Each path below is one point turned by a fixed rotation once a step. After each direction that follows a path, write how fast that rotation turns it, in degrees per step (0 if it stays still).
Each turn is a multiple of 5 degrees from 10 to 175, or 0.
Each row of a path follows its step; steps can be skipped.
path 1
step 0: [0.915, -0.167, 0.888, -0.954, 0.263, -0.589, -0.017, 0.400, -1.956, 0.540, 2.053, -0.649, -2.159, -0.504, -0.152, 1.908, -3.237, 1.114, 0.967, -0.816, -1.223, 4.660, -2.322, -4.821, -0.444, 2.064, -2.037, -5.497, -0.454, -1.612, 4.389, -2.078, -1.668, -1.182, 1.888, 4.007, 1.289, -4.164, -0.190, -0.741, -1.615, -0.586, 3.033, 1.024, -0.508, -1.564, -0.815, 1.896, -3.195, 1.013, -7.805, -1.381, 1.595, 0.296, -1.534, -0.501]
step 1: [-4.355, 1.918, 0.760, 2.296, -3.664, -2.080, 2.279, -1.573, 1.957, 0.545, 2.378, 1.057, 3.406, -5.656, -3.070, 2.487, 1.925, -1.294, 2.289, 1.132, -0.208, -0.841, 1.322, -0.196, 3.976, -0.872, 1.465, 2.641, -0.028, 0.110, 1.766, 2.274, 3.259, -1.417, -2.775, 1.218, 3.303, -0.603, -3.584, 1.046, 2.061, -0.579, 2.593, 3.138, 0.661, -1.593, 0.750, 4.381, 0.342, -1.801, -2.175, -2.460, -3.402, -1.192, 0.904, -1.289]
step 2: [-2.439, 0.059, -2.503, 4.752, -1.013, -0.415, -1.018, -1.457, -1.290, 1.487, -0.255, -4.522, 2.133, -2.207, 2.768, -1.738, 1.562, -3.797, -0.101, -3.587, 0.510, 2.719, 3.316, 1.989, -0.914, -1.211, -3.093, 2.055, 4.084, 3.627, -4.422, 2.007, -2.444, 3.191, -1.178, -0.363, 0.162, -2.057, -2.186, -1.842, -3.183, -1.470, -1.071, 0.342, -2.025, 2.359, -0.316, -2.096, -1.274, 2.057, -1.707, 1.223, -0.872, 0.673, 1.468, 3.949]
step 3: [1.952, 4.738, -3.200, 1.778, -1.481, 3.094, -1.886, -0.696, 1.558, 1.516, -1.093, -2.250, -0.778, 1.463, 1.486, -0.675, -4.565, 1.224, -1.135, -0.765, -1.178, 0.737, 3.198, -5.089, -0.615, -1.202, 4.957, 3.203, -3.001, 2.115, 1.715, -1.267, -1.337, 2.687, 1.501, 3.057, -1.308, -1.939, 3.445, 0.284, 0.835, 0.436, 1.058, -1.518, -2.086, 3.472, -3.513, 1.664, -0.851, -1.775, 3.687, -0.221, -0.793, 3.699, 0.440, -1.527]
step 4: [6.414, -3.033, -0.122, -1.316, -0.345, -3.098, -2.065, 0.227, 0.289, -3.015, 1.316, -0.011, -1.352, -1.738, 0.292, -0.505, 0.589, -2.948, 0.774, -0.308, -1.987, -2.577, 0.701, 0.280, 0.905, -2.411, 5.698, 1.013, 0.521, 4.017, 1.366, -2.511, 1.730, -2.469, 2.902, 0.004, -0.581, -0.676, -0.492, 2.865, 0.678, -0.487, -1.222, 1.734, -2.751, -3.339, 1.181, -2.235, 5.051, -0.025, 1.703, 2.754, -3.084, -3.355, -3.466, -0.109]
step 5: [0.262, -1.057, -2.165, -1.142, 0.903, -1.378, -0.488, 0.276, 0.776, -2.145, -5.564, 2.498, 3.994, 1.493, -1.739, 3.956, 0.664, -0.964, -3.331, -3.827, -1.490, -0.375, 0.194, 2.386, -1.788, 1.610, -1.249, -1.363, 0.606, -1.903, -0.476, 2.373, -0.209, -4.450, -0.673, -4.300, -4.577, -2.610, 4.179, 1.162, -2.736, 2.250, 1.748, 3.843, -2.419, 0.315, 2.700, 0.352, -0.571, 2.129, -0.176, 1.194, 1.961, 2.489, -2.557, 0.085]
step 6: [0.748, 2.323, 2.530, -1.159, -0.949, 0.793, 0.745, 0.762, -0.586, 0.207, 4.294, -4.518, -1.647, 1.431, 0.876, 0.077, -0.479, 3.775, -0.771, 0.787, -2.168, -4.598, 0.407, 3.646, -1.424, 0.586, -0.279, -3.939, -0.391, -0.987, -0.699, -0.550, 2.188, -3.897, -1.141, 1.702, 2.297, -1.761, 5.461, -4.855, 2.568, 2.326, -0.715, 1.178, 2.508, 1.814, 0.510, 0.476, -0.459, -1.617, -4.356, -1.971, -1.216, 4.623, -0.716, 0.931]
step 7: [0.494, -2.419, -1.804, 1.320, -0.781, -2.032, -0.640, -1.414, 1.747, 1.132, 3.652, 0.915, 0.885, 1.939, -0.614, 1.858, 1.269, -0.428, 0.602, 1.530, 0.424, 4.619, -3.910, 2.067, 1.661, 1.520, 1.436, 4.826, -0.116, 3.535, -3.130, -0.987, 0.261, -2.018, -3.387, -3.258, 3.445, 4.644, 0.425, -3.893, 3.824, 0.633, 4.391, -1.984, 3.378, -2.022, 0.682, -0.752, -2.076, -2.618, 0.740, -0.621, -0.862, -1.621, -1.984, 1.407]
step 8: [0.740, -1.621, 3.137, -1.298, 1.820, 1.151, -2.079, -0.684, -2.403, 0.186, 0.463, -0.521, 6.825, -1.053, 0.500, -1.254, -5.411, 0.390, 2.116, -0.198, 2.967, 3.495, 3.003, 1.045, -2.071, 0.806, -1.662, -0.675, 1.904, -0.177, -2.919, 3.573, -1.102, 0.615, 2.865, 0.006, -1.180, 0.945, 0.629, 2.655, -0.404, -0.478, 4.066, -6.395, -1.486, 0.676, 0.577, -3.515, 0.458, -0.641, -1.835, -2.735, 2.298, -1.069, 2.184, -0.373]
step 9: [-2.880, -0.732, 0.944, 1.105, 0.777, 0.938, 1.196, 3.191, 4.097, -1.493, -0.645, 2.249, 0.532, 0.047, -1.656, -1.144, -1.483, -0.779, -1.161, -0.266, -0.167, 0.206, 2.524, -0.461, -6.501, -1.496, 0.984, -4.268, -0.759, -0.838, 1.477, -2.723, -0.387, 0.369, 0.694, 5.971, 3.803, -0.045, -2.976, 1.220, 6.012, -2.448, 1.327, 0.134, -0.519, 0.031, -2.609, -1.367, -1.664, 1.384, 3.850, -1.177, -1.988, 2.400, -0.681, -3.997]
[0.085, 0.236, 0.651, 0.054, 0.544, -0.145, -0.714, 0.134, -0.227, 0.281, 0.245, 0.787, 0.125, 0.595, -0.635, 1.116, 0.394, 0.776, 0.260, -1.042, 0.273, 0.268, -0.329, 0.787, -0.727, 0.610, 0.015, -0.535, 0.740, 0.178, 0.050, -0.408, -0.217, -0.555, 0.511, 0.395, 0.365, 0.633, 0.455, -0.636, 0.619, 0.129, 0.442, -1.129, 1.754, -0.641, 0.618, 0.268, 1.026, 0.354, 0.144, -0.401, 0.834, 0.060, 0.750, 0.129]  40
[0.779, -0.641, 0.001, 0.846, 0.495, 1.047, 0.183, -0.485, 0.604, -0.798, -0.770, -0.947, -0.011, 0.431, 0.526, -0.129, -0.016, 0.587, -0.216, -0.457, 0.512, -0.214, -0.395, 0.363, -0.003, -0.118, -0.245, -1.301, 0.098, -0.080, 0.031, 0.498, -0.134, 1.136, -0.442, 1.327, -0.149, -0.319, 0.332, -0.627, 0.025, -0.450, 0.875, 1.007, -0.289, 0.324, -0.545, 0.128, 0.283, -0.644, 0.053, -0.402, 1.523, 0.466, 0.163, -0.324]  120
[0.037, -0.375, -1.053, -0.935, -0.302, 0.222, -0.272, -0.507, 0.477, 0.647, 0.589, 0.816, 0.437, -0.142, -0.435, 0.815, 0.254, -0.288, 1.104, 0.255, -0.481, 0.417, 0.053, 0.052, -0.846, -0.737, -0.309, 1.216, -1.070, -0.301, 0.131, 0.166, -0.329, 0.201, -0.488, 0.123, -0.547, -0.238, 0.113, 0.085, -0.275, 0.283, -0.550, -0.146, -0.051, 0.379, -0.478, 0.609, 0.330, -0.135, -0.329, -0.667, 2.001, 0.773, -0.707, -0.433]  155
[-1.217, -0.033, -0.252, 0.282, 0.460, 0.004, -1.426, -0.141, -0.213, -0.603, -0.868, -0.317, -0.737, -0.438, -0.445, -0.269, -0.485, -0.998, 0.859, -0.618, 0.162, -0.854, 0.047, -1.085, -0.848, 0.514, 0.588, 0.106, 0.049, 0.428, -0.687, -0.029, 0.557, 0.779, 1.064, -0.171, 0.389, -0.234, -0.204, 0.065, 0.126, 0.089, -0.579, 0.226, 0.288, 0.633, 0.827, -0.137, 0.463, -0.600, 1.150, 0.255, 0.451, 0.370, -0.607, -0.456]  55
[0.021, -0.056, -0.241, 0.738, 0.334, -0.137, 0.321, 0.420, 0.907, 0.337, -1.557, -1.275, 0.485, 0.224, 0.310, 0.054, 0.300, -1.193, -0.276, 0.617, -0.800, 0.070, -0.698, 0.264, -0.647, -0.230, 0.033, 0.218, -0.090, 0.821, 0.475, -0.803, -0.496, -0.099, -0.501, -0.796, 0.413, 0.448, -0.733, -0.068, -0.607, 0.240, -0.325, -0.370, 0.107, -1.495, 0.917, -0.596, 0.060, -0.214, -0.475, -0.409, 0.863, -0.301, 0.173, 0.375]  135
[-0.086, 0.010, -0.474, -0.802, -0.717, 0.582, -0.262, -1.736, 0.417, 0.498, -1.402, 0.001, -0.524, 0.073, 0.112, 0.207, -0.272, -0.208, -0.606, -0.143, 0.766, -0.333, 0.136, -1.259, 0.342, 0.521, -0.066, -0.243, -0.154, -0.038, -1.212, 0.387, -0.969, -0.644, 0.374, 0.037, -1.063, -0.244, 0.184, -0.221, 0.746, -0.299, 0.102, -0.567, 0.254, -0.748, 0.128, -0.036, -0.380, 0.738, -1.203, -0.440, -0.090, -0.292, 0.041, 0.025]  140
